Each row is where one point has got to under a steady rotation. How many steps took it there?
The counts run from 0 to 239.
[145 111 127 132 137 115 105 156 120 149 150 158  95 131 135 136 103 102
 121 133 121  89 129 101  99 137 129 103 125 102 116  71  47 136 120 100
 114  70 144 105 130] : 234
[ 91 130 149 107 148 110 158 123 182 106 142 119  98 150  97 118 131 155
  92 126 190 111 149 158 141 120 152 157 110 158  97 137 172 121  79 131
  89 147 149 130 125] : 65
[145 120 118 160 123 148 100 123 119 172 104 131 119 125 113 128 133  81
 139  94 153 101 173 156  91 157 104 117 141 120 162 149 124 119 120 126
 114 159 166 110 214] : 150
[109 130 129 152 142 136 162 132 168 125 135 145 135 164  78 143 109 108
 101 136 144 123 179  99 141 126 135  98 112 144  94  82 110 124 100 120
 114 123 173 105 178] : 144
[ 92 106 175  77 144 122 187 128 163 100 131 124 112 128  88 151 107 177
  92 128 142 122 129 143 146  99 139 145 117 130 147  77 119  90 114 139
 107 131 117 133  87] : 75
[140 150 110 114 148 135 109 133  85  91 159  99 106 182 116 159 122  76
 130 150 104 155 165 133 120 135 135 134  92 110  60 172 164 134 113 105
 120 130  87 147 113] : 43
[124 172 121 151 146 146 114 181  90 145 129 111 156 127 130 137 153 138
 129 180 104 156 112  80 106 100  94 119 107  96 118 179 118 169 146 107
 166 111 103  97 110] : 187
[139 156  90 143 117 127 134 132 136 108 147 110  94 160 109 125 133  92
 122 151 183 129 155 100 123 116 159 108 122 149  43 198 164 163 104 102
 139 117 147 105 131] : 194
[155 130  85 138 141 124 133 152 148 112  86 154 144 187  93 122 132 142
 153 150 103 159 164  96 156 126 134  94 136 131  92 154 144 147 144 103
 139 158  96 160 109] : 191
[122 151 125 135 189 158 149 168 145 123 103 133 149 162  60 162 126 153
 116 126 108 143 160  91 135 126 110 110 117 141 177 123  94  97 125 126
 107 165 125 102 169] : 142
[ 99  72 157  89 115 126 173 160 133 129 119 147 113 111 105 144  98 171
 104 149 124 155 128 122 123 106 110 102 135  88 140  71  76 128 103 116
 129 114 115 133  77] : 225
[140 158 107 106 124 142 133 119  93  84 135  85 120 172 109 180 130  85
 147 147 110 151 172 122 122 108 139 128 108 112  78 154 148 112 143  96
 142 107  89 125  99] : 182
[114 123 137  99  93 127 130 115  90 127 126  96 120 127 142 156 143 107
 147 157 129 158 129 177 123 129 114 159  95  70 112 154 161 122 144 119
 146 117  74 145  75] : 31
[108 149 135 137 135 115 124 113  89 163 128 128 159 114 141 157 142  98
 122 185 108 126 132 105 115 111  98 126  90  76 119 105 123 141 148 112
 169  65 103  91  90] : 177
[110 116 171 138 157 141 115 115 114 177 129 128 163  91 144 131  84  65
  99 156  86 120 108 101 106 143 109 137 151 179 123 165 140 159 111 165
 182 125 129 108 144] : 128
[110 134 128 113 113  74 126 100 130 145 128 146 125 117 155 124 135 112
 126 179 150  86 129 129 112 120 137 142 101 113  97  67 121 120 133 103
 136  58 124  97  68] : 27
[119 122 120 140  86 126 111 134 112 164 125 125  95  98 136 115 148 100
 140 112 198 120 148 172  90 141 113 115 120  79 131 145 115 142 107 113
 115 140 169 103 178] : 10
[118 167 115 153 152 136 110 184 122 158  94 117 149 132 115 106 162 171
 117 150 147 146 119 112 104 126 101 136 127 114 151 218 155 177 107 125
 125 164 118 109 136] : 198
[140  83 122 146  92 156 182 139 176 139 121 143 118 129  97 110  96 133
 124 113 158 149 137 114 138 116 135  79 147 128  95 111  92 136 121 132
 152 163 169 132 162] : 146
[104 162 126 144 143 131 151 140 178 142 115 137 125 130  81 127 158 157
 114 132 183  88 148 121 129  93 128 121 102 111 153  88  99  95 137 108
 104 107 159  73 164] : 154
[144 134 109 102 120 159 147 121 100  92 106 100 125 160 101 179 133 120
 164 153  99 173 158 124 136 111 132 124 115  94 106 145 148  98 163 107
 150 133  65 153  81] : 181
[169  61 145 109  99 161 117 133 109 126 131 135  97 124 147 144  90  95
 146 109  91 136 125 165 123 137 124 106 147  71 127 114  71 114 136 137
 143 161 105 167 155] : 90
[191 110 114 135 104 148 108 120 139 123 126 145 112 167 150 107 140 100
 162 119 108 112 128 164 151 140 153 106 135  80  96 150 126 119 167 124
 129 168 105 180 156] : 101
[128  91 114 145 108 138 167 138 173 132 124 148 117 141  81 126  89 107
 112 123 154 125 163 102 148 120 137  78 132 154  82  86  91 124 105 120
 137 133 176 110 184] : 145
[152 121  78 162 138 111 113 143 132 143  82 172 156 199 124 127 130 101
 144 162  86 140 170  97 147 155 119  93 124 120  93 154 134 163 144 102
 136 142 109 160 116] : 190
[ 89 142 135 124 165  69 104 112 149 158  83 136 131 130 110 131 137 118
  95 139 148  91 170 133 109 163 115 148 128 177 174 116 165 129  82 128
  95 122 143 109 128] : 211
[127  74 108 136  63 136 162 109 183 163  86 155 127 107 125 100 132 133
 140 134 170 122 125 160 145 119 133  98 145  88 124  94 108 132 149 141
 147 140 152 117 153] : 157
[125 146 110 124 158 128 139 163 145  91 127 125 125 205  91 121 140 153
 117 136 140 160 159 130 158 125 127 129 100 128  95 179 177 139 105 107
  92 175 104 164 123] : 53
[126 101 127 133 130 106 118 133 109 156 128 161 153 141 163 128 107  94
 115 185  93 126 115  98 146 137 110 112 120  99  78 112 117 171 125 122
 160  88 101 144  84] : 39
[137 170  88 131 133 139 152 149 131  93 123 111  99 176  85 140 139 124
 131 153 169 157 164 104 137  93 151 107 109 136  56 185 155 148 124 103
 126 124 123 112 122] : 193
[ 87  80 184  97 104 112 160  98 145 127 170 122  98 105 128 138  83  93
  92 114 168 121 128 168 118 123 121 141 116 120  91  86 128 112  85 142
 131 104 140 119 127] : 77
[ 90 149 146 126 164 120 137  82 145 131 120 127 176 158 126 135 140 105
 110 164 107 137 146 141 161 136 118 175  88 139 110 129 212 119 145 138
 145 123  95 129 114] : 121
[106 114 126 111 152  67 121 109 174 153  77 158 132 132  98 118 102 134
  97 140 142 100 160 109 128 159 132 133 140 193 148  96 141 124  77 128
 108 118 147 128  98] : 212
